In the data rows, the value 128 means zero.
Here are some rows, each followed by its group. Rows of different groups can look alike.
[138 172 192 111 115  69 137 128  85  41 138 124 158 152 146  86 126 102
 104 109 203 109 131 189 127 183 168 112  34  88  74  62 110 102 109 183
 143 183 126 156 112 125 114 167 123 164 181 173 138 149 149  87 101 125
 123 159  91 124 103 108  59  99 110  71] CG
[ 73 139 138 106 108 214 130 128 165 197  98 152 154 126 147 144 100 145
  97 141 128 145  94 137 162  50 111 142 170 171 170 137 144  65 129 124
 211 143 138 165 104 159  92 121 172 158 139 130 146 157 189 102 212  83
 161 185 139 152 204 108 179 108  44 255] FS
[148 165 142  97 153 124 111 174 129 104 144 119 177 114 177  93  98 122
 152 123 105  88 104 118  97 147 123 174 148 128 120 115 150 128  58 170
  93 132 125 119 127 146 126 158  98 168 119  85  63 162 161 144 112 134
 110 145 137 162 131 154 142 118 106 148] TH
[147 137 114 160 118 127 199 139 138 166 142 140 110 154 129 143 176  91
 145 192 154 168  95 145  79 115 142 147 124 141 210 137 129  63  87 144
 137 139 118 108 176 125 168 155 138 158 105 183 173 119 154 101 211  74
 144 178  83 161 162 144 157  67 111 107] DL
[184 199 173  10 134  69 143 182  79  46  83 154 218 157 216  55 147  79
 171 142 166 139  70 119 149 138 121 132  87 107  41  28 158 115 156 126
  91 148 106 157  45 105 154 212  30 255 206 111  82 179 157 123  87 121
 115 138  68 123 117 129 100  91  72  96] CG
[136 196 163  29  89 143 135 139 121  90  60 146 178 144 121  90 157  95
 189 143 120 101 130 107 164 133 148 155 137 128  91  90 152 103 175 104
 163 143 136 120 116 102 123 110 104 187  99 124 150 158 166 110 148  91
 157 159  79 117 132 144 112  83  60 140] NM
[176 128 189  90 145  52 143  73  86 113 131 159 176  92 156  68  73  98
  60  99 200 118  54 168 225 128 144 101  69 114  72  92 131 150 125 129
 141 161 178 222 111 112 177 197 109 171 190 168  89 138 209  73  82 100
 180 180 120 154 120 119  65 135 133 117] CG
[ 98  74 112 170 203 125 212 105 169 163 152 100 113 134 129 128 120 122
 109 149  74 171 103 121 106  66 102  86 131 129 200 188 149 112 121 181
 100  99 123  46 143 169 125 117 206   0  77 162 143  68  37  84 135 164
 180  69 170 100 102 145 161 152 171 141] PC
[166 150 167  57 124  54 147 131 143  89 112 149 220 132 224  81 117  82
  98 115 162 133  94 143 177 155 156 156  78 110  75  96 196 112 145 146
 112 143 163 161  73 141 145 198  62 165 167 125  81 170 149 113 119 121
 174 182 115  95  77 123  69 122 103 134] CG
[172 194 180 101  87 147 124 124 168  53  53 110 140 117 119  99 169 124
 118 120 116  65 124 128 174  76 170 148 118 131 117 104 187 117 180  95
 178 108 149 114 121  98 115 163 143 145  65 150 180 162 169 128 139 132
 134 111  95 107 100  89  63  89  87 139] NM
[164 194 154 130 173 119 126 145 123  97 145  81 166 140 229  44 184  59
 124 139 208 104  85 250 127 127 184 104  69 166 109  66  92 148  88 159
 167 189 184 175  34 128 161 187 107 209 172 154 133 151 142  89  80 123
  80 128 109 168 109  54  54 137 158  84] CG
[127 159 130  63 112  90 113 145 105  83  94 128 170 132  76 106 103 114
  63  68 216 115 189 178 162 138 115 116  68  82  18  88 144 157 215  94
 164 139 159 172  25 134 115 142  90 171 194 137 124 150 119 121  56 111
 153 143 157  82  48 114  37 115 114 112] CG
[141  94 174 116 132  46 127 102 149 112 132  85 161 126 177  50 140  94
 119 114 174 123  83 171 129 181 168 125  75  72  96  89 150 179 132 165
 114 142 169 175  84  67 113 167 103 138 146 176 122 147 174 134  34 112
 156 129 123  88  83  92  73 204 190 122] CG
[105  53 105 185 171 141 108 144 125 120 187 167 111 133 153 123  82 163
  88 118 117 186 104  99  78 129  98 109 112 150 121 148 159  92 155 181
 104 125  94 146 144 127 120 101 153  44 122 112  98 110  64  98 149 203
 119 126 129 100 139 141 181  85  93 106] PC
[151 154 200  86 138 140 102  90 138  89 104 144 132 132 182  57 119  78
 146 121 101  98  82 156 142 105 192 179 125 152  79 118 143 115 126 108
 118 148 193 183 122  72 120 128 107 151  90  94  88 176 198 114 102  94
 140 135  84 115 162 131 108  78 118 112] NM
[ 97 133 113 135 155 117 132 149  90 125 202  79 163 152 117 123 119 182
 164 154  76 151 133 118 110 142 102 144 176 144 163 170 132 134 101 165
  87  87  48  83 154 162  89  85  86 104 121 150  93  79 117 131 125 113
  96 140 148 100 140 128 219 127 130 147] PC
[133 141 187 119 137 102 120 106  96 110 144 153 172 103 168 137 100 125
 114 103 157  79  79 156 133 148 173 167  66 111 116  97 126 124 138 133
 139 188 164 134 133 139 122 115 139 135 153 146 103 111 127 121  98  97
 165 154  87  90 130  99 109 150 131 165] NM
[ 47  49  80 126 109 126 183  38 109 243 161 150  86 131 132 129  29 107
 136 132 113 176 149  72  94 148  30 123 160 143 106 168  97 121 111 153
  92 100 154 133 131 211 139 164 162  87 181  96  52 111 105 130 115 122
 182 140 171 146 150 230 147 155 125  86] JD
[103 151  95 160 149 186  84 133 109 169 122 189  99 144  98 135 113 159
 104 120  94 128 109 143 129  60  98 136 149 192 148 127 159 143 195  33
 194 137 137 147 145 136 135  63 189 113  79 112 158 114 128 144 139 145
 108  98 145 110 177 101 145  89  96 155] FS
[192  77  99  61 146 112 154 102 130 140 160 148 110  84  80 145  91 136
  93 132  95 164 172  47 193 123  72  62 203 165 156 162 120 114 143 126
  91  37  72  97 173 117 183 143 129 105 150 136 122 124  97  90 160 117
 155 132 147 114  59 153 159 116 145  95] JD
[169  84 129 137 123  90 170 137 115 166 128 199  91 106 123 135 129  78
 113 144 150 166 115 125 136 158 123  93 100 128 129 111 118 124 113 118
 121 147 169 162 181  88 204 121 133 131 130 117 110 154 170 106 175 115
 120 167  83 181 137 151 132  83 122  81] DL
[202 178 205 133 189 100 143 114  99 116 149 144 161  87 164  91 116  86
 144 109 167  61 106 157 175 154 193 152  50  83 118  84  86 102  53 156
 127 199 131 136 168 108 143 115 140 170 136 143  99 132 177 102 100  88
 149 168  97 161 104 146 105 105 142  96] NM
[136 130 105 202 168 117 127 102 113 133 206  92 128 137 102 128  94 203
  91 121  98 123 135 126 128  87 107 162 147 141 182 157 176 141 120 132
 123  98  93 106 156 191 104 125 162  73  67 145 125 104 134  72 151 141
 128 142 141  89 170 112 167  80 102 174] PC
[114 119 124 124 104 109 165 129  90 153  48 142 126 123  84 197 218 153
 117 178 106 178  92  87 151  41 150 147 125 133 130  84 171 108 176  83
 122 102 110 139 122 148 135 157 125 142 149 136 168 107 122 149 132  89
 146 106 159  79 112 128 125 165 102 230] FS
[ 81 132 166 134 172  68 100  97 148  93  96  71 136 125 126  98 136 196
 104 117 110 120 145  59 101 102 107 136  93  51 128 158 147 185 162  97
  65 107  81 108  62 134  61 148  81 134 117 166  67 119 108 174  61 147
 139  71 144 100 105 202 103 130 187 118] TH
[179 139 159 116 104  97  72 165 101  62 117 161 131  81 133 129 132 122
 152 126 123  81 148  86  49 180 184 225 125  96  76 141  99 185 165 112
  92 169 126 108 127  97 139 105  72 125 100  69  88 101 118 194  70 123
  83 116  97  94 107 161  84  88 174 116] NM
[ 98 106 112 198 146 176 152 131 120 145 192  80  57 111 120 148 121 127
 155 136 124  53 136 177 156 115 120  98 163 184 151 119  94 109  21 179
 153  80 130 133 202 131 112 101 211 121 134  94 155 114 154  97 137 148
  76 118 142 160 161  52 162 203 138  82] JD
[117 108 134 136 141  88  98 147 151 110 105 114 143 150 153 121 131 179
 125 104 128 150  90  88 107 105 116 136 127  91 113 109 174 137 148 105
  67 104 118 141  97 110 114 174  80 169 145 149  99 139 129 166 133 161
 131 129  94 130 142 177 159 153 185 126] TH
[102 149 145  85  86 151  59 116 127  54  97 141 143 101 138 100  61 143
  49  69 188 115 156 145 142 130 139 122 110 154  36 131 158 157 230  83
 186 159 166 211  54 127  93 153 124 179 150 130 121 176 160 123 116 139
 139 140 128 120 154 101  58  98  91 123] CG
[144  51  77 169 156 162 127 154 188 196  66 205 102  41 170 140 117 135
  56 120 123 150  80  94 108  89  79 141 134 182 127 113 148 158 189 130
 100 143 167 145 111 127 165 180 152  67 101 100  92 142  90 122 138 175
 127 144 177 140 121 149 133  95  99 171] FS
[210 141  82 148 185 143  99 182 140 100 155 153 130 154 155 111 150 145
 145 107  73 160 123  94 136 119 130 134 167 161 148  93 196 108  99 133
  68 112 100  94 163 174 161 136 130  88  88  83 124 146 109  96 168 203
 106 122 153 166 137 144 169  79  89 117] PC
[195 136 121  92 102 160  17  97 139 121  87 198 119 132  77 158 139 156
  92  71 152 130 210 108 118  84 171 133 126 107  66 128 131 159 219   4
 147 160 154 181  58  83 129 114  83 115 123  99 143 154 161 161  74 101
 154 140 157  20 106 114  72  79 141 163] NM
[127 173  92 153  65 164 149 121  70  86 163  82 115 224 113 122 193 189
 218 198  75 207 198  77   9 133 150 186 153  81 143 143 137 107 138 165
  64 100  35  74  97 232  93 175  53  74  90 112 135  90 123 109 132 139
 113 147 161  84 157 173 162  39  72 105] PC
[ 76  86 157 196 134 151 209 127 201  91 142  60  61 168 119 155 195 108
 118 175  78 113 155 134 139  54 178  69 147 181 175 148 125  53  82 177
 135  56 110  59 157  96 122 114 193  66  67 141 181 111 100 127 212 127
 112  67  93  54  90  69 121 144 173  84] JD
[143 169 197 146 106 152 161  96 135 100  93  78 151  74 173 140 143 110
 178 142 121  26 132 173 126 136 208 133 106 106  96 154 100 113  84 166
 155 148 180 142  93 107  86 127 115 145 135 142 114 119 168 154  91  91
 127 114 126  99 180  64 102 153 131 167] NM
[ 53 158  60  49 106 177  37 146 131 128  94 163 163 116  81 147  42 195
 166 130  48 154 206  14  99 157  17 162 214 116 122 207 132 208 226  72
  97 106  80  88 115 201  91  65  60 136 114  76  69 133  90 190 126 167
 113 118 181 156 178 244 183  86  62 170] PC
[160 176 215 100 153 103 128 102 111  78  91 120 173 114 147 100 155 150
 120 142 129 131  47 106 163  64 176 130  82 135 127 110 157 132 168 114
 147 138 146 134 106  68 125 149 123 163 133 143 117 145 177 125 128 129
 135 116  73  90 123 116  93  97 121 143] NM
[195 116 116  79 120  86  73 134 161  99 102 160 165 128 117  62 146 138
  57  55 189 145 120 146 156 120 136 104 101  95  71  73 190 171 189  80
 177 133 166 174 114  69 146 168 116 133 120 200 148 176 178 140 116 129
 161 169  99  97  58 119  66 120 161 124] CG
[133 158 125  94  89 154  67 168 136  39 103 105 166 126 148  79 112 143
  96  57 173  74 154 194 149 180 150 122 111 131  48  92 152 144 139 126
 166 145 159 202 124 107 111 153  95 173 131 197 143 188 166 147 131 130
 104 161 106 154 111  91  81  98  94 126] CG
[162 157 171  90 124  97 158 178 126  80 100 178 105 112 149 168 156  42
 154 127 138  81 116 165  69 213 190 126  39  87 115 135 100  96  47 154
 121 204 196  97 156  87 164  76 143  92 104  97 146 132 110 146 111 145
 121  89 105 129 113  96  60 160 127 128] NM
[197 141 111  13 128  73 100 156 151  95 109 187 215 129 190  32 104 110
  95  76 151 177 117 108 151 213  90 108 118 127  78  90 191 152 148 122
 134 146 134 178  96 110 171 212  34 188 165 219  83 207 146 147 138 151
 177 168 102 179  68 182 106  87 106 103] CG
[128  99 113 151 129 121 144  95 195 148 151 106  15 137  81 149  91  77
 125 148 103  98 138 133 152 151  92  91 161 107 178 205  83 139 130  89
 119  96 128 104 166  75 125  91 215 106  79  67 208 131  97  97 107 159
  86  72 152 139 116 104 109 210 158  45] JD
[104 108  92 187 125 123  85 179 111 150 137 141 102 138  95 175 164 139
 111 129 105 131 116 153 116 133 139 158 123 127 154 129 116 168 153  97
 163 151 126 161 152 143 133  75 136  80 104 126 163  77 109 178  99 121
 102 112 169  91 126  75 160 181 133 203] FS
[157 151 182 125 122 132  95 139 146  89  97 154 136  87 148 125 154  67
 146 118 126  61 179 167  84 168 203 134  90 105 101 173  89 152  69 128
 118 195 204 119 126  70 124  81  84 132  78  94  73 135 173 192  95 100
 121 146 129 126 116 133  88  91 146 137] NM
[112 145  96 140 101 197  63 193  84 146 119 137 116 123 106 165  99 140
 126 119 104 113 111 136  97  92 115 211 160 155 154 112 150 139 144  66
 150 155 104 137 183 183 110  88 176 152  86  92 142 121 143 106 152 109
 115 126 165 162 181 110 182  96  71 190] FS
[122 150  83 139 100 103 191 152  98 206 159 109 119 121 115 180 148 106
 187 179 129 136 128 156 160 197 100 123 160 151 177 137  91 110  66 147
 133 109 114 138 161 181 159 138  82 166 163 158 155 130 138 139 165 103
 129 179 141 190 132 124 180 160 101 134] DL
[115 166 169  83 109 132  95 162 121  52 150  73 140 157 142 117 150 101
 174 129  80 105 154 130  61 170 179 168 124 134 107 141 131 127  85 120
 102 133 116 106 131 137  86 104  91 134  86 119 136 155 146 153 107 146
  88  76 121 130 142 121 124 122 134  85] TH
[127 147 160  62  93 135 154  28 106 185 137 133 167 135 182  57  69  98
 100  78 220 125 141 209 161 154 112 133  69  99  41 114 121  91 121 151
 171 183 205 224  15 177  86 196 124 162 212 131  91 170 202  56  50  99
 221 193 164 131 160 121  71 146  76 124] CG
[106  89 142 114 157 130 234 113 190 150 149 117 117 121 150 156 107  87
 138 195  89 159 138 104 176 120  99  54 171 170 186 183  85  38  65 209
  96  61 101  59 148 117 151 122 148  97 146 129 127 116  78  95 205 112
 152 124 111 131  88 150 179 112 121  86] JD
[ 93 128  66 190 105 171  89 164 104 141 171 117 108 158 115 148 135 180
 157  84 101 135 142 122  66 138  97 188 164 134 130 121 141 127 111 137
 114 103  91 120 136 179 103 111 145 106 130  91 116 100  99 132 122 169
 110 123 150 148 180 136 180 142 130 125] PC
[180 118 173  62 150  47 115  88  66 158 119 141 167 110 171  51  62  99
 110  22 205 120  87 159 127 180 107 178  62  51  43  66  98 192 116  98
  74 180 169 196  83 158 105 195  99 194 207 132  62 147 191 102   0 119
 180 153 176 186 144 178  62 208 173 118] CG
[159 208 183 108  92 172  47  81 121 102 118 100 161 116 140 108 115 152
 187 107 120  48 129 135 132 138 203 225 160  94 132 121 137 137  84  79
 167 159 137 168 150  83  74 116 120 187 104 120 123 160 255 153 108  63
 164 187  87 135 236  95 137 146 109 230] NM
[112 113 121 158 105 147  92 120  63 169 119 186 108 115 136 177  80 142
 113 133 135 146  91 115  37 116 129 225 133  94 150 121 135 160 143  89
 117 183 159 136 187 173 150 135 168  98 124  81 116  96 163 138  96 138
 121 135 147 128 191 154 131 127 128 175] FS
[139 177 128 125  97 141 119 111 143  41 117  79 167 170 175  77 164 114
 157 117 133 118 173 164 111 188 181 129 118 132  73  87 162 143 105 181
 128 140 155 137  64 148  86 174  83 120 129 155 126 138 154 131 117 137
 126 130 123 132 128  99  75 127 102 121] CG
[ 93 117 150 138 106 105 168 151 124 168 122 128  84  79  79 173 116  79
 103 169 148 107  87 154 144 137 115 126 156 148 207 172  60 148 116 122
 181 140 137 103 231  94 170  94 199 183 100 136 146 111 145 125 174  84
 103 143 103 179 126 116 146 148 137 149] DL
[111 157 133 128 162 130 114 148 123  98 153 102 173 164 131 113 114 172
 151 172  59 135 142 112 158  82 114 136 139 140 151 141 160 112 185 133
 115  93  82  94 126 165 114  63 106 109  89 135 107 112  73 115 145 151
 118 112 126  93 126 126 185  54  85 119] PC
[122 181 124  79  94 149 134 149 124 109  75 134 168  73 167 119 135 104
 182 100 121  81 100 110 133 180 134 164 131 138 108 110 158 149 133 142
 161 159 161 103 112 123 134 125 119 148 120 118 129 136 112 156 104 167
 154 133 127 148 179 114 109 153  80 163] NM
[118 118 191 115 119 138  41  95 141  73 130 110 142 169 201  65 126 127
  96  54 175 159 128 151  69 174 212 127  83  93  90  84 132 138  81 135
 116 173 146 197  83  81  67 165  92 140 133 193 114 171 191 132 108 123
 157 153  95 143 127 139  98 140 182 133] CG
[ 79 155 162 128  76 114 149 111 103 108 122  59 107 164 153 129  98  87
 134  49 189  62 112 201  90 234 168 181  52  82  94  88 122  86  64 152
 134 197 170 141  94 197  43 165 159 143 148 178 184 161 132  87  87 120
 175 116 153 193 167 136  74 214 113 138] CG
[110 162 160 120 111  78 168  79  58 137 138 100 175 102 146  84  76 150
  72  85 242 115  77 164 173  99 112 125  58 108  60  75 141 132 157 122
 193 131 133 198  60 208 126 228 128 219 246 179  86 129 166  94  89 106
 165 169 147 151 127 140  81 120 117 121] CG
[ 61  77  97  96  62 190 145  92 141 159 151  87  75 135  83 198  63 130
 150 129  67 119 209  82 126 160  75 133 235 163 131 197 100  96  88  97
 126  60 105 133 160 198  92 136 140 100 127 124 159 137 134 137 179 105
 142  82 158 138 176 147 186 186 136 125] JD
[115 100 104 171 121 136 136 152 152 161  96  92  63 202  91 148 218 109
 164 156 115 147 146 154  59 104 173  90 128 106 187 113  97 154 117 108
 115 135 130  97 139  61 141 107 143 125  91 132 190 111 106 159 150 115
  92  86  94 134  98 123 146 122 215  77] DL
[ 96  79 128 130 117 166 113 141 122 157  92 185  63 157 122 144 199  84
 125 163 120 200 148 134  53 152 148  74 112 133 147  95  76 155 126 121
 139 160 154 153 168  67 161  97 142  80  95 136 153 105 140 153 166 134
  87  88  89 149 121 128 149 121 156 128] DL
[159  87  97 176 214  80 156 162 131 161 196 164 129  99 124 137  88 129
 126 138  71 137 168 109 105 174  67 135 128 130 186 184 107 144 115 166
  76 126 102  43 185 185 167  55 145  17  72 128  68  66  56 117 125 162
 124 113 164 106  90 158 178 121 157 104] PC
[107 124  90 111 153 193 109 194 143 138  69 147 106 117 104 195 146 126
 117 109 101 115 114 159 177  86 116  75 135 202 144 104 148 131 133  58
 186 126 159 170 157 159 173 101 175 111 133 169 182 130  80 148 195 156
  81  45 146 178 138  71 143 175 133 165] FS
[ 85  34 124 146 144 133 160 112 167 138 130  80  82 114  90 163 131 163
 110 126  79 144 158  56  45  90 110 129 158  90 169 190 145 140 132 167
  66  77  94  38 137 138  79 107 157  24  34 112 137  81  73  94 136 162
 136 103 183 107 129 197 155 137 170 151] PC
[167 193 189 109 151 132 112 156 130  44 115 123 143  74 132 120 153 125
 140 155 156  76  82 127 133 141 172 123 100 114 126 132 116 113 104 151
 163 170 134 136 143  74 136 120 119 162 129 136 135 149 150 137 141 128
  95 129  65 126 158  98  86 102 102 150] NM
[111 136  79 170 104 164  48 149 123 106 163 132 159 168 132 112 128 199
  91  69 158 143 164 150 134 137 122 116 123 163  90  81 173 161 150 124
 185 115 109 178 122 152  96 102 141 105 159 153 129 131 124 170  97 180
 117 147 144  97 132  73 131 147 108 158] TH
[170  91 194  86 169  57 175  62 139 145 113 147 137 105 205  65  53  57
  88  80 207 109  63 155 172 145 132  56  22  70  73  92 122 121 105 156
 108 190 185 186  67 102 134 204 161 163 182 138 106 151 151  52  69 143
 166 128 125 185 125 148  32 175 166  62] CG
[ 83  81  17 107  94 100 122 162 158 193 169 162 114 154  35 193  89 114
 123 111 134 176 226  97 193 214  25  73 188 112 128 185 117 141 120 117
 125  65 109 135 163 153 161 103  83 121 189 124 120 136 106 197 135 120
 152 191 189 143  46 200 168 163 107 134] JD
[ 96  96 133  98 119 177 119 126 162  88 111  94 122 138 134 114 145 145
 137 104 148 129 141 116  93 103 105 107 159 124 113  96 140  99 103 161
 135  92  99 111  93 104  81 149 164 136 150 127 141 132 120 127 155 141
 130  97 124 124 129 105 129 186 132 165] TH
[156 186 138  48 172 131  53 176 114 137  87 207 189  95 138  96 124 108
 149  59  96  91 107 146 158 145 132 135 134 188  65 107 108 195 136  25
 169 161 220 166 129 125 211  63  91 170 174 130  48 161 124 244  64 126
 120  82 135 170 122 137 122 144 174 136] NM
[ 65 159 154 114 139 182 200 165  91 193 119 133 134 159 157 169 128  52
 169 181  76 112  75 218 152 131 120 111 115 211 154 149  83  48  99 113
 197 168 161 147 159 172 124  45 174 121 161 164 138  81  95 147 143  91
 129  50 155 150 153  44 182 160  77 144] FS
[118 131 139 187 238  73 190 134 160 135 165  96 166 106 131 141 116 126
  95 146  82 131  80 164 163  59 107 101 105 140 205 195 169 138 116 147
  88 110 137  49 126 165 165  82 179  55  89 130 105  54  69 103 102 165
 119  87 204  78 121  98 146 117 167 159] PC
[119 137 163 166 114 127 137 181 110 129 131 108  59 134  90 169 175  81
 141 175  90 118 155 159 127 129 180 136 127 124 189 123  72 120  92 101
 122 129 112  91 223  94 153  57 160 180  65 126 155 126 172 111 175  89
  90 125  86 163 117 102 167  92 168 102] DL
[ 80 107 157 122 124  93 166 134 101 114 109  58 115 162 115 122 165 137
 117  96 171 115  84 163 151 110 133  92  84  92  98  66 153  89 114 165
 138 126  96 144  79 132  50 155 169 156 188 134 194 115 114  98 105 144
 115  58 165 138 133  85  86 237 114 173] TH
[ 79 130 110 153 122 112  89 156 180  89 165  48 119 105  86 114 118 144
 108  89 150  67 205 152 114 140 122  92 157 126 104 216 105 170 114 140
 145 107 137 140 104 104  84 108  81 142  82 160 103 149 149 178 112 133
  91 149 162 130 117 124 130 124 158 107] TH
Which 3 other groups have their centres nearest to the centre of group CG, nearest first?
NM TH FS
Which 4 groups are nearest to each row below, nearest first, going by the distance to the centre of the group?
[157 184  98  76  94 170 126 188 117 126 101 181 167  60 119 149 148  97
 138 108 174  56 163 128 137 154 125 129 130 157  42 152 106 105  90 157
 173 137 207 153 100 140 143 135  76 178 194  92  82 172 142 187 121 114
 123 153 166 164 115 149  85 126  75 163] -> NM CG TH FS
[128  78 109 171 161 119 197  86 246 121 178  63  88 137 132 137 112 132
  96 160  97 132 146 128 213 108 111  10 169 159 210 208 128  94  82 161
  98  65 107 100 122  83 107 135 155 110  83 170 198 153  84  78 214 154
 121 106 125 152 117 101 137 164 186  54] -> JD DL PC TH
[ 83  68  99 105  81 142 159  82 159 128 121 122  62 210 116 147 120  85
 159 136  70 174 207  70 150 173  85  58 186 107 108 154 147 136 150  98
 102  55 117 113 128 135 136 101 148  64 122  81 176 129  77 133 136 176
 133  69 157 123 130 134 116 184 123  62] -> JD PC TH DL
Which 3 groups are nearest to each row below, nearest first, going by the average distance to the group's rows?
[153 140 131 148 157 111 156 148  92 167 153 177 107 108 136 140 125  95
 124 177 174 189  74 132 132  97 127  99 105 160 144  99 109 119 112 143
 125 145 149 142 166 129 221 158 138 168 166 122 109 130 146 101 170 122
  97 159  86 163 124 142 132  82 142  94] -> DL FS NM
[147 117 141 103 135  58 204 220  99 141  94 117 146  45 105 182 202 127
 150 184  81 133  83  68 161 103 141 125 107 164 120 121 112 129 164 141
  78  89 109  83 126 148 178 122  46 153 141 149  86 121  69 161 149 121
 106  94 139 112  30 161 158 137 152 134] -> DL TH PC
[230 157 173 109 149 135 123  78 108  91 105 169 187 120 180  97 142 153
 123 102 114 152  94  88 135  91 196 169 124 127 118  75 182 125 161  98
  94 137 138 103 134 109 170 146 133  97 106 113 127 144 137  71 137 129
 175 154  84  71 148 127  94  79 155 144] -> NM TH CG
[113 136 113 137  91 126 133 156  75 151 133 115  71 131  48 186 147  92
 174 167 128 132 134 129  67 167 116 167 161 101 193 175  70 125 135  99
 148 140  68 109 198 116 125  78 145 168 108 146 182  83 149 156 142  75
 101 126 133 163 174 133 184 136 129 148] -> DL FS TH
[111 131 169 170 119 101 106  56  94 139 109 115 151 107 132 106  97 146
 129  84 165  76  85 151  81 112 177 158  87  65  86 133 121 188 119  96
 141 170 194 176 109 118 119 128 141 117 164 134  77  84 189 161  53 112
 140 138 129 126 190 138 121 161 208 138] -> NM TH CG
Which 4 groups are nearest to each row below, nearest first, going by the distance to the group's nearest row?
[117 124  97 119 124  86 182 222 105 176 136 143 133 128  98 158 157 101
 195 200 105 140 143 128 121 206  71 135 123 121 155 129  83 131 130 149
 109 115 127  94 195 158 190  96  64 139 120 167 100 119  88 165 176 123
 112 146  98 163  55 167 198 122 117  85] -> DL PC JD TH
[144 194 146 105  85 135 109 138 129  77 107 100 143 190 160  54 187 102
 160 153 166 114 101 191 120 111 190 141  97 100  67  90 141 107 155 118
 174 159 140 188  39  87  86 169  81 215 147 110 160 175 181 131 100 124
  97 119 107  94 115  96  63 116  80 111] -> CG NM TH FS
Group PC spreads out most along one direction. Which 3 other groups' directions of most spread are closest to that one, closest first?
JD NM CG
Group JD spreads out most along one direction. Which 3 other groups' directions of most spread are closest to that one, closest first?
PC NM DL
Which 3 groups are nearest to each row below, nearest first, going by the distance to the group's nearest row?
[ 43  63 114 151  90 176 165  96 156 155 183  91  89 165 107 147 108 137
 153 140  95 164 191  97 113 133 133 133 188 140 131 169 125  48  87 188
 109  56  78  82 151 130  55 108 151  91 116 109 139 138 126 113 205 110
 174 158  82  73 101 165 188 142 121 127] -> JD TH PC
[109  81 119 133 144 116 147 151 157 155 167 126  84  87  83 153 132 133
 125 141 103 114 166 102 140 130  99  70 184 183 152 194  84 136  94 144
 120  56 145  62 180 121 170  86 140 140 125 115  93 111 100 180 162 158
  82  97 128 137  58 164 169 159 199  56] -> JD PC DL
Which 3 groups are nearest to each row below, nearest first, going by the distance to the centre of the group?
[182 167 147 129 138 130 127 130 140 101 126 100 155  70 164 107 145 124
 155 140 150  55 133 152 100 151 190 180 124 122 136 131  79 148 108 169
 135 165 125  67 116  94 116 110 135 136 115 104 109 105 128 131  65  99
 123 130 131  79 113  92  97 162 155 163] -> NM TH CG
[137 223 224  93 135 190 146 106 126  79  86 116 128 125 184 148 135  49
 168 131  93  26  97 218 143 125 231 129 113 153 146 135 102  73  15 106
 183 189 196 147 162 106 149  92 199 150 129 151 165 133 170 143 147  84
 128  74  96 177 202  42 105 167 138 134] -> NM DL FS
[ 96  48  84 187 128 150 104 144 171 143 159  79  64  93  60 145 142 194
  90 112 165  99 185  82  99  96  66 100 178 103 172 141 108 170 142 161
 146  55  64  62 133  86  86 123 188 137 109 102 163 106  97 140 121 154
  81 137 151 106 100 129 138 208 176 164] -> JD TH PC
Which 3 other groups have their centres nearest to the centre of group NM, nearest first?
TH CG FS
Group TH spreads out most along one direction. Which 3 other groups' directions of most spread are closest to that one, closest first?
FS CG PC
Which 4 groups are nearest to each row below, nearest first, going by the average distance to the group's rows?
[ 92 170 194  73 108  70 160 105 142  94  73  66 149 161 148  69 195 111
 138 162 167 125  88 113  99 129 142 124  62  51  96 110 155  98 161 151
 116 152 120 119  36  82  60 195  73 176 118 161 112 150 185 151  85 104
 149 133 112  94 100 151  76 133  95 157] -> TH CG NM DL
[126 165 205 113 148 111 128 153 116  96 106 112 163 110 181  87 144  87
  73  83 187  55  76 219 164 120 190 117  50 146  67  78 132  91 107 135
 192 177 207 178  79 129 105 145 153 194 178 173 108 162 180 123 109 125
 124  90 124 132 109  53  53 157 125 134] -> CG NM TH FS
